One vector is turned by the same rotation once a tick. Each row is the vector after some number of ticks, and that number follows the row.
The counts run from 0 to 432.
[ 29.8 -22.5  -3.6  55.3  -0.2   6.0  -4.9   0.0  12.6   0.5  -7.4 -18.2
 -33.3  -5.0  20.4  27.4 -30.1  21.1 -15.7 -21.9 -11.8 -16.6  -9.1  14.5
 -21.3  20.8  15.1  -5.2   5.2 -10.1 -21.2 -21.3   8.2 -19.0   3.1 -12.7
 -24.9  -9.7  -3.8 -12.3   0.5 -23.0  15.3  20.3  20.4  -2.5 -20.2 -12.6
 -28.5  19.5  -9.2  -7.3  10.0]
102
[  5.0 -13.3  16.8   1.0  17.7  19.5  22.8   6.4  -3.9 -27.6  -4.9 -11.0
   7.1  21.5  -0.2  18.7 -14.5  10.6 -17.3 -17.4  -7.6  -0.1 -14.1  -2.5
 -30.3  28.0 -19.1 -14.4  16.3   0.5  -5.5   9.7  -8.6  29.0   6.1   6.7
 -40.8  -6.3 -23.6 -14.2  19.8   4.0   9.5  32.7 -25.3   2.9  -6.2  -3.9
 -17.4  40.7  -8.9  -8.6 -28.9]
329
[  4.1  -1.8 -19.3  -3.2  -2.6 -10.7 -16.0  26.6   8.9   7.9 -23.7   0.4
   0.2  -9.8   2.3  44.9  -4.7  12.1   7.4 -18.5 -29.1  -7.8 -23.7 -31.4
 -13.1  28.5  -1.6 -15.6  12.2 -20.5  -3.9  27.5 -34.3  -2.2 -34.0  15.6
  -8.2  15.1  13.2   5.1  -4.6  -7.8  30.9 -27.3  -4.5 -20.0  -9.3 -24.6
  10.1  -9.7  -9.0 -14.0   0.8]
147
[  2.8 -21.8   9.6  18.7   6.2   2.6  -9.9 -26.3  18.4 -10.1 -15.7  -6.8
 -24.1  -3.9  17.2  10.8  -5.1  -8.6 -42.0  -0.4  24.6 -22.8 -31.4  19.8
 -14.4  -2.9  -4.3   1.7 -11.3  11.8 -47.3  15.0  10.1  20.1  -1.8 -31.4
 -15.6  -8.4   3.5  -6.8   6.0 -34.1   3.5 -15.9 -10.6   9.3 -14.6  -2.8
  11.3  20.9  -1.3  13.2 -12.2]
317
[ 13.7 -21.0  -1.6 -20.9   6.6   1.6   8.3 -26.4  -4.6 -11.1   7.7  -1.2
   2.8   9.6  -7.0 -15.1  13.7  -1.4 -18.6  27.5  -3.8  -1.4  -0.6  14.0
  34.3 -38.1  -8.0  -3.6 -26.7   0.3  29.2  -0.6  23.8  10.2  12.9   2.3
   6.1 -32.8  -4.2  20.1  18.9 -23.1 -16.6  23.9  -0.6  -6.3  42.2  26.9
   0.7   4.6  21.9  10.9   9.5]
289
[ 29.6 -18.6 -14.0   3.9  -3.4   2.4 -17.2 -25.7 -29.6  17.7  32.9  -4.1
  -8.0  34.0  16.4  -5.9   3.5   9.8  -9.9  -8.3  10.5  25.2   2.8 -27.9
   9.5  38.6  27.7  -7.9 -14.8  14.4  -3.1 -12.9   3.1 -23.8 -11.0 -18.2
  17.4 -19.1   1.2 -10.2  24.0  11.1  21.8  -8.4  25.8 -12.2  15.6   5.9
   6.1   1.7 -26.6  29.9   9.7]
67
[ -8.6   1.2   5.9  -4.5  -2.3   1.5   5.0  21.6  21.0  10.1 -14.9  -2.3
  21.6   1.5 -12.5  36.8 -11.0   0.1  -5.4 -10.9 -40.7   5.6 -16.9 -47.0
 -22.0   6.2  -3.8  -6.6  16.3  -5.6   3.5  14.7 -32.4   8.7 -16.4  18.3
 -21.8  28.2  12.0   6.7  -4.1  -3.8  16.6 -27.9 -15.0 -11.0  -9.2 -25.0
  -7.9 -32.7  10.4 -11.0  12.7]
148
[ 52.6  13.1  -1.9   5.9 -16.8 -12.8  -2.3 -15.2 -11.8  18.0   8.1   0.0
   1.7 -15.2  23.2  -6.6  21.5  -4.5  11.8   1.7  15.1   2.3   8.5 -16.3
  -7.5  22.7  15.3  -5.9 -18.4  -5.9 -18.7   0.4   8.1 -30.3 -14.2  -5.5
  17.5  16.5  17.8 -17.8 -10.3   6.6   5.5 -44.9  27.0 -15.8 -12.3   3.0
  13.9  19.1 -19.6  14.2  33.9]
188
[ -6.5 -28.7  -9.5  -3.4  -5.5  -0.2  -0.7 -15.4  -6.4 -14.6  21.0   1.7
 -28.0  16.8  35.6   4.8  11.4   6.7   4.0  -1.6  17.6  27.2 -16.0   5.5
  11.2  12.8  15.9  -1.9  13.7  -5.2  -7.6  -4.9  10.3 -13.0   9.6  -1.1
   6.9 -28.6  35.2  22.4 -10.3 -23.8  -4.2  -4.2 -13.5   1.2  13.0   2.0
 -70.7   0.2   3.6 -17.6   5.9]
342
[ 16.0   7.6 -12.0 -17.6  14.8   9.9   5.9  26.2  -3.1  11.5   9.4  -6.1
  18.0   7.3  38.0  31.3   8.5  28.5 -18.0 -23.5 -10.0  -7.7  -8.8 -13.6
 -17.7  16.0 -31.3  -7.4   9.9  -7.6  -6.5  -5.9 -24.0  23.6   5.1  11.1
 -14.4  -6.5 -38.0  -9.9  27.6  -9.6  -9.3   5.2 -18.1  -4.0 -17.0 -21.6
  -7.4  25.8 -15.5   5.1 -12.4]
121
[-18.1  -2.2   3.7   2.8  19.9 -12.8   2.6 -26.6  12.4 -17.9 -12.8   7.9
  -9.6   4.3  -0.8 -11.2  22.9 -28.1   2.0  16.9  -4.4   4.1  30.9  30.6
  43.0 -24.9  36.2  -1.0  12.5   2.4  -5.5  -6.7   4.7   9.4  -5.1   7.5
  16.2 -16.8  14.1  12.2 -38.9 -19.3  24.0   9.7   6.4   8.4  23.7  12.5
  11.7 -24.6  26.6   0.0  -2.6]
255
[  6.5   1.9  -5.4   4.0 -11.3  -3.5  19.0  -5.8 -16.8  12.5  18.5 -21.8
  19.4   0.1 -16.0   2.4   8.3   1.8   1.7 -23.1 -19.3  27.0 -18.9 -34.6
 -15.3  44.4 -19.3  17.7  19.5 -24.5  20.9  -0.3 -21.1 -17.1  18.3  -4.7
 -13.3  37.2  -1.4  -1.3  32.4  22.2   6.3   0.6   0.4 -20.2  -7.2 -10.7
 -11.5 -26.9 -15.5  21.0  32.2]
390
[-23.5  -8.9 -14.6 -14.0 -24.2   7.3  -4.9  -8.8  14.5  21.5   4.3  15.0
   9.4 -21.0  -2.1  41.2  -5.4   4.9  -2.7 -22.7  -5.2   6.9 -24.7 -10.6
 -12.6  14.7  -3.0 -10.0 -13.1 -10.3 -41.6  18.1 -37.4  -2.7 -23.0   4.3
   6.8  26.6  24.6  -7.6 -12.4 -12.8  19.9 -27.7   5.9 -19.6  -8.9 -23.0
   7.2 -25.1  24.1   0.3   3.7]
151
[ 11.6 -33.5  16.7  -2.1  -8.2  10.7   2.8 -14.3  18.8   4.5  13.7  -2.9
  -9.7   2.0 -18.7   6.8  16.9  16.1 -29.7  11.2 -11.1  -7.5   1.2   4.1
  23.2 -34.4   3.9  17.9  14.7 -14.4  -8.4  -2.0  -4.2  19.1  -1.4  -8.2
  24.5 -22.2 -19.3   8.0  33.0 -15.8 -21.9 -16.6  -3.9   3.0  32.6  25.4
  11.0 -16.8  -7.4  31.5   0.4]
81
[ 41.1 -19.8  19.5  20.6   7.9   7.9 -10.4  10.2  -2.0  -4.6   2.1   1.7
   0.3  -4.8  -2.7  20.2  -8.7  31.7 -13.7   9.3 -19.6 -28.6  -7.8  -3.6
  10.6 -13.3 -19.3 -13.5   8.9 -14.6   5.6  13.0  -9.8   5.5 -20.6  -6.1
   7.0 -38.8 -31.3  -3.1  29.5  -4.4  13.6 -10.0   3.6   2.6  27.6  27.3
  24.4  29.3 -23.9   2.0 -20.3]
86
[ 16.3   4.8 -30.1  -4.6  21.5  -0.9  11.7  12.1 -16.5   5.7   5.2 -10.4
  -3.4   3.7  40.1  13.7  23.0  42.7  -4.6 -15.8   6.6 -11.4 -20.2 -20.3
  -6.4  24.4 -32.8 -10.5  12.8 -12.1 -15.4  -7.8 -27.5  13.4 -16.6  15.6
   8.7 -12.4 -31.5  -5.0  33.3  -0.2  -9.3  -0.1 -18.6  18.8 -19.4 -18.8
   3.0  31.3 -21.3   4.2  -4.1]
120
[ 60.5  -7.3  -4.4  -7.9   5.9 -27.8 -20.4  19.1 -24.2   3.0  -7.5 -11.6
   3.9 -38.1   7.7   4.7  12.8  15.1   0.4   5.9   2.8 -15.5  13.3  14.5
  22.7  -4.7 -22.9   5.7 -15.6  -1.9  13.3  -3.4 -28.3 -22.5   8.1  16.4
  18.0  14.8 -16.5  14.5  20.8   5.9 -10.6 -15.7  10.2 -11.5   6.2  21.9
  17.5  29.0 -39.9 -12.8  -0.4]
407
[ 37.7 -24.2  21.5   6.5   1.6  10.9  16.2  -8.6  22.5   6.5   7.7   2.2
   2.7   1.1 -45.7  23.7  -4.6  18.7 -31.4   7.9 -16.8 -21.2 -12.9  17.7
   9.0  -4.5  12.3   8.5  11.8 -12.1   1.7   2.0   7.8  36.1   5.7  -0.6
   9.9 -20.6 -19.0 -12.0  41.7 -10.6  -6.0  -8.4  10.2  -3.3  -0.2  14.9
   9.8   8.6 -24.9   7.7 -21.7]
84
[ 13.0 -25.6 -14.7  24.7  15.7  -7.4  22.5   2.6   1.0 -12.7 -13.7  -8.4
 -25.6  -7.2  -1.8   4.3   7.8  22.4  -8.7 -17.3  -3.1   3.5 -34.4 -21.6
 -25.1   5.7  -4.2  12.8  28.3  -8.3  13.3 -15.6  10.5   4.9   9.9   0.6
  -9.1 -12.7 -11.9   7.7  49.8  -7.1 -16.6   7.7 -18.5   5.5 -31.2 -27.3
 -31.0 -12.0 -16.7  10.0  20.3]
111
[-32.9   8.6  14.2   2.7   6.6   4.3  -2.3 -31.3   0.3  -6.1 -11.9  27.3
  -0.3  40.5 -13.6 -13.8  -2.5  -0.3   4.7 -14.3 -21.7   4.5   8.7 -53.7
   2.6  -4.8  -6.2 -22.6  -3.0   5.3  11.3   3.3  -4.5   3.3 -17.3 -18.0
 -13.1   1.7   3.1 -11.2   9.3   2.6  31.0  23.9  -4.0  -1.7  34.1  -0.1
  15.3 -45.7  11.4  36.8  24.3]
270
[ 11.0  16.7  19.1  28.9 -15.9  25.3  33.6 -32.7  17.0   7.6  13.4  13.9
 -10.9  31.4  10.7  -5.6  -8.9 -14.1 -33.5  -3.0  -4.4   8.9  -7.8   5.7
 -27.2 -14.7  34.3  14.3   9.1  17.4 -14.2   4.0   5.5   3.1  -3.2  -9.3
 -21.5  -9.0  18.1 -10.0  -9.3 -41.7 -12.1 -23.8   2.3   0.4  23.5   3.7
 -16.7  -8.8   1.9  22.9  18.8]
307
[  7.5  -2.0  -9.9  -7.4   2.7   1.9 -10.6  -5.5  11.3  10.5   2.9 -11.1
   3.0 -23.1  -8.9  33.0  12.1  -1.7  -6.5 -17.9  -2.7  15.6   4.4  38.7
  32.1  23.0  -3.7 -11.1  25.6 -11.4 -32.7 -11.2 -17.9 -19.5   0.3   4.4
 -13.5  11.7  11.7 -19.4 -25.0  -2.3  29.8  -8.8  36.9  -8.4 -17.5  12.6
   7.6  29.9  -5.2 -18.5 -35.6]
370
[ 19.8  28.8   5.5 -13.4  27.9 -16.7 -10.7 -10.6 -39.2 -13.6   2.3  11.0
  16.7   5.5  20.2 -20.7  23.5  -5.8   3.2  -2.1  33.5  -3.0  17.5  14.9
  -4.2  28.8 -20.3 -15.9  -3.2   6.0 -12.3 -12.8  -7.3   0.9   0.7   0.2
 -12.0  16.1 -15.5  -4.7  -2.5   5.7   7.7  22.1  -4.6   7.1   6.9   6.0
  -6.5  36.7 -27.0 -14.9 -25.4]
7
[ 10.5 -25.7  19.8  -1.9 -10.0   8.0 -12.7   1.2  25.5  18.4  14.3 -11.5
  12.5   7.8  -2.8  11.0  -6.6  12.2 -57.5  12.2 -24.8 -12.0 -13.9  12.2
   7.0 -28.8  -2.6  18.5  -9.3   1.3  -2.6  -7.4 -15.9  22.4  29.6 -31.5
   3.2 -15.7  -8.1   9.2  36.6  -9.6 -17.4  -7.7 -10.9 -11.5  29.4  24.0
   9.7 -15.7  -6.0  16.2 -10.2]
80
[ -3.6  33.1  22.0 -15.2  17.4 -11.5   1.6  12.4 -28.2 -17.8  -9.7  -2.4
  27.6  10.0  14.0 -18.3   8.5 -26.8 -13.2  -4.6  11.4  -1.6  25.6  22.0
 -16.8  19.8 -25.5  -6.1  -8.7  13.2  -0.5 -20.1  -5.7   4.9  26.4  -5.7
 -21.1  23.4  -8.3  -8.2   7.0  -1.0   5.2  21.7  -4.5  -6.6   9.0   3.3
 -27.6  20.9 -33.2 -21.2 -24.7]
8
[  6.7 -29.0  -7.5   5.8  27.3  13.1  -2.9  -9.7   7.2 -16.8 -26.3  -8.3
   0.7  13.4 -59.8  -4.2 -13.0 -17.3 -19.8 -23.5 -12.6  24.5   3.8  20.8
   7.3  13.0  20.2  -1.2  18.9  -3.0  15.0  -7.3  -4.4  11.7  18.6  -8.3
  -9.6  -5.8 -12.9   7.6  22.3   7.7  20.1  46.8  11.5  -9.1   5.0   7.7
  22.8   4.0  -8.6  -7.1 -18.9]
50
[-20.0   9.3   2.1  10.0   3.8  -0.8 -20.2   1.4   9.6 -19.8 -40.4 -10.9
  16.2  17.4 -20.9   6.9 -16.6 -42.9  -8.7  15.6 -31.8  -6.9   7.3  -0.6
  -7.8  -6.6  29.0  -9.3   4.1   7.0  16.9   3.0 -16.6  12.3  -2.8 -21.6
 -20.4  -3.6   3.7   7.0 -16.3 -12.3  44.6  27.7  -2.2 -20.1  15.0  -4.6
  20.5 -23.4  23.6 -22.0   5.7]
261
[ 15.5 -25.6 -15.8 -10.0  -6.7  -2.3   7.9  -8.2  -7.5 -11.4  -0.6 -16.4
  -2.4  20.9  11.8   1.8  16.6   4.9 -11.3 -10.3   1.1  30.4 -22.6  -0.3
  -1.0  34.7  28.4   9.7  20.9   3.7  16.5  -6.8  16.0   4.7  16.5  -5.1
   7.1 -19.0  36.7  17.6  13.2 -13.2 -16.7  -5.5  -1.6  -5.2  -6.8  -5.0
 -66.5 -15.2 -27.4 -26.7   2.1]
345
[-16.0   2.5   2.0 -28.2  12.8  -2.3 -35.5 -17.8 -13.9  10.1   0.0  18.0
   6.2  20.1  18.4 -15.8   1.1   5.6 -26.2 -13.5  -6.4  -7.4  11.1 -13.5
  15.0  -4.3 -30.8 -33.0 -56.0  18.1  10.6  -9.6   0.1  -5.9  -0.1 -35.2
 -17.7  -4.6 -10.1 -11.2  16.5  -8.1  19.1  13.0  18.9 -14.5  24.7   8.6
  11.2   0.4   4.4  26.8  -1.7]
279
[ 37.1 -13.0  -5.7   5.9 -15.0  -6.7 -10.5   9.7  -1.6  18.3  12.3 -15.1
   5.5 -38.6  -2.2   6.5   2.8  -1.3   1.0  14.9   8.5 -15.2  14.0  33.9
  -0.7 -35.5 -12.2  19.6  -7.9 -21.9  -0.9   5.9 -29.8 -15.7   5.5   6.3
  29.0   1.2  -8.2  21.6  -1.7  -5.7 -13.6 -11.1 -15.0 -15.7  25.7  18.4
  16.8  22.8  13.5 -29.2   1.6]
411
[-21.5  -8.2 -15.3  15.5   2.5 -14.5 -19.1 -23.5  11.6  -3.7   0.4  -2.3
  -5.2   5.5 -10.9   4.4  -9.0 -33.2   1.4   7.1   0.1 -23.6  -3.0   4.2
  -9.7   0.5  27.1 -16.6 -18.0 -14.1 -15.5  16.1  -6.2   8.8 -19.4 -21.9
   4.1 -10.8   6.4   4.8 -18.8 -11.8  52.6  17.8   5.2 -13.3  21.1 -16.3
  40.6 -21.1  40.1  -1.0   1.8]
264
[-26.3  31.6  -8.0 -12.5   2.8  -4.7   3.2  13.7 -10.0  -0.4 -14.7  25.1
  14.1   2.3  10.7 -39.8  43.7  -8.4  -2.4  -3.0  10.9   2.3 -14.4 -34.8
  -6.8 -28.7  -7.1  -3.0  11.4  -3.9  21.8  -3.2   7.9  25.5   1.0  -1.3
  38.8 -10.0 -14.5  15.1  -1.7  -2.2  -5.9   5.1 -38.6  27.2  16.1 -17.3
  12.2 -20.4   7.4  -6.6  17.0]
236
[ 39.4 -18.7  10.9  51.4   7.3  18.2  27.4 -16.3  -3.9  -1.5  20.9  13.7
 -29.4   7.2  -0.7  20.6  -4.4  37.5   9.1   0.0 -15.4  -9.0  18.3   8.2
   7.5   4.0   9.8 -16.6  19.3 -12.7 -10.2   3.7   2.2  -7.4 -16.6  20.1
  -4.0 -18.2 -16.1 -12.8   1.4   4.5  13.3   2.9  16.3  12.4  20.9  16.6
 -12.6  28.4 -18.1   6.0  -7.0]
93
[-24.4  42.1   4.7 -30.5   3.4   4.1  12.3  12.3  14.4   6.6   0.1  17.2
  29.4  13.6   5.5   0.0  25.0 -27.0 -17.5   4.9  -1.5   3.7  31.6  22.2
   1.8 -16.6  11.8  -6.2   9.7  10.1 -12.9 -20.6 -20.1  29.2   7.0  -7.8
  16.1  -1.6 -11.1 -17.8 -22.3 -13.9  12.3   2.4  11.2   9.0  17.6  -9.0
  15.4   2.2   8.2 -10.1 -36.8]
246
[ 11.7   6.9   5.3  11.9 -30.5  17.5  41.0 -23.5  16.1   5.2  30.0  -6.7
  13.1  29.1 -15.7  13.6  -8.6 -13.5 -21.8  24.0  -1.0  -7.2  -9.9  15.9
 -35.3  -5.0  30.8  -5.2  -8.6   4.7  -4.3  15.5   1.9  12.0  -7.0  10.5
  -2.8 -31.2 -10.1  -9.9  -0.2 -29.5  12.1   4.5  13.6 -12.7  37.3   6.1
   4.5   4.1  15.8 -10.9   1.6]
299
[-14.6   0.8 -17.8   3.2  -7.8 -26.8 -21.2  -7.5  -6.6 -12.2  -1.9  13.7
 -10.6 -30.3  27.1 -50.8  29.0 -15.7  19.5  -0.5  33.5  -2.6 -13.3  -7.7
 -13.1 -26.6  10.2   5.6 -10.7  -4.1  10.6 -13.5  14.9  -6.5   7.5 -24.3
  38.9 -10.4   2.0   9.2  -6.4   0.4 -10.4   6.9 -30.6  11.4  10.7 -17.2
 -10.0 -21.9  20.4 -13.2  32.7]
229
[ 20.9  17.9  10.7  27.2 -30.0  -0.4   4.1  10.9   5.4  15.9  18.4   4.7
  20.8 -19.6   0.6  25.0 -24.3  -6.4  17.2  -2.7   8.5 -14.3   9.3  10.2
 -32.6 -25.3   7.0   4.0   5.5 -17.7  -8.7  13.3 -31.8 -21.6  -7.7  17.2
  13.9  11.3 -23.3   6.3 -19.7  -0.1   4.4 -10.3 -11.7 -10.5  40.5   3.8
  20.4  21.6  19.9 -34.2   8.1]
419
[-22.5  23.3   7.5 -19.8  17.9   7.0  21.4 -13.8   9.7   3.2  -3.1  20.3
  19.1   7.6  -6.5 -19.1  39.8 -24.3  -4.3   5.2   1.2  27.5  33.7  26.0
  21.9 -21.2  27.7  -7.7  23.8  17.2  -0.4 -21.1 -11.7  20.5   3.7   9.4
  30.1  -1.1  -1.1  -8.1 -25.7  -6.8   0.5  -6.0  14.9  20.0  21.0   1.6
   9.1 -12.1   2.7   5.9 -25.7]
247
[-34.4  -9.6  -3.2  17.3   1.5 -10.9 -11.4 -31.4  -0.1 -16.8 -20.1   5.8
  -9.2  13.4  -0.9 -10.6  -9.2 -27.8  18.0  13.5  -5.1  -1.7  14.2 -15.2
  10.6 -19.1  20.7 -13.0  -2.0 -14.4  -2.6   4.8  -5.6   8.9 -26.4  -6.1
   6.4 -11.3   5.8  19.5 -18.0 -11.8  40.9  16.5 -17.2  -4.6  35.4   3.8
  15.6 -36.6  37.0   5.4  18.1]
263
[  2.6  -9.4 -31.9 -11.1 -13.5  17.2 -21.5 -27.7 -15.3  19.3  38.6  -7.9
  10.3  29.6  13.3   5.4  -9.6 -13.6 -19.7 -14.2  14.4  13.5  -3.3  -3.2
 -23.7  26.9  24.8  -7.2 -17.7   0.5 -24.2 -18.8 -22.7  -7.1   6.8 -25.1
  11.2 -15.3  -5.2  -0.5   0.5   3.4  21.9  14.4  16.0 -20.8  39.8   0.6
  12.9   3.7  27.8  20.8   9.4]
64
[ 17.4 -33.2 -14.4  -8.8  -7.9  -7.1  -2.5  12.6   5.6  -3.3   2.8 -22.1
  -9.6   4.6  15.2  11.6   0.1  -5.1 -19.5  -5.9  15.7  19.1 -33.5  12.2
  -7.7  42.6  26.2  -0.5  -0.6   9.4 -21.5  -7.2  10.5   0.0  27.2 -12.7
   1.2 -16.4  21.8   4.7   1.8 -20.3   7.4   6.4   2.1 -14.6 -15.1 -18.0
 -54.0   0.6  -3.2 -33.0 -15.6]
344
[  4.4  -6.9   3.3  43.5 -10.8  10.3   0.2 -14.8   2.4  16.0  -3.7  27.7
 -30.4 -26.7  14.0 -17.6  -5.7  -0.3  25.2 -25.3  31.9  23.2  25.1  -9.1
 -17.3 -22.0  13.5   0.0  -0.7  -5.8 -24.9 -11.0  -1.9 -31.1  -6.1 -10.4
  16.6  21.7   5.2   8.3 -18.5   6.7 -13.5 -19.2  -4.0  12.1   6.9 -17.6
  -3.0 -10.1  11.4  10.0  27.7]
429
[-15.6 -24.4 -15.6  12.8  -2.3   4.3  -8.0 -23.4  -5.8 -20.3  -3.4 -16.5
 -13.3 -29.1  -8.1  19.4  -2.0  -2.5  15.7 -18.9 -17.6  23.5   6.1  21.7
  49.8 -14.6 -11.7  13.1  41.4 -30.1 -15.6   2.7 -13.4 -27.3   8.8  14.4
 -10.1   6.1  16.3  22.9 -19.8  -2.0   6.1   3.4   0.8   0.7  17.6  23.1
  -6.0  -2.8  30.7   1.9  15.5]
376
[-25.7  40.7  36.3  -6.8  11.0   4.3  16.3  -7.4 -18.2  -8.9  -1.1   5.2
  29.1  14.7   8.7 -30.3  22.5 -23.2  -7.9 -13.3   2.7  -8.7  -1.4  -6.5
 -23.4  -6.6 -41.9   2.5   7.4 -11.9   6.9   7.0  -3.4  22.2  18.6 -12.0
 -26.8  24.2 -13.9 -13.4  18.1   0.3  -7.5  12.3 -29.1  13.4  17.8  -8.8
  -5.1   0.6 -13.6   1.4   5.3]
1
[ 12.0  -6.1   7.9  41.6  -9.9  20.3  -5.4 -13.4  -2.1 -11.2   6.9  16.3
 -27.0   7.8  38.8  26.5 -27.6  29.5  15.9 -11.2 -15.8  -2.8  15.3   0.7
  -9.5 -26.8  -3.5 -27.4  20.0 -23.0 -12.2  -3.5  -4.2 -37.6 -10.1   0.0
 -31.8 -11.9 -15.3  -4.6 -11.4 -12.1  -0.1   6.8   6.4   7.9  33.5  22.0
 -28.1  26.8  10.1   4.0   5.7]
97
[-11.6 -20.0  19.4 -13.4  -1.8  22.1  30.9 -11.4   7.5 -18.5  16.1  -9.3
  12.6  32.7  11.3  22.6  -9.9  -3.2  -9.8 -16.1  10.5   1.9   3.2  11.2
 -24.2  11.7  -7.4  -7.5   8.4  -4.0 -29.8  -3.5  -7.8  20.3  13.8   9.5
 -24.8   3.6  -1.8 -10.3   5.5 -11.9  -2.9  20.6 -27.1  -4.7  22.0   5.7
 -42.1  25.5  16.7 -23.1 -31.3]
333
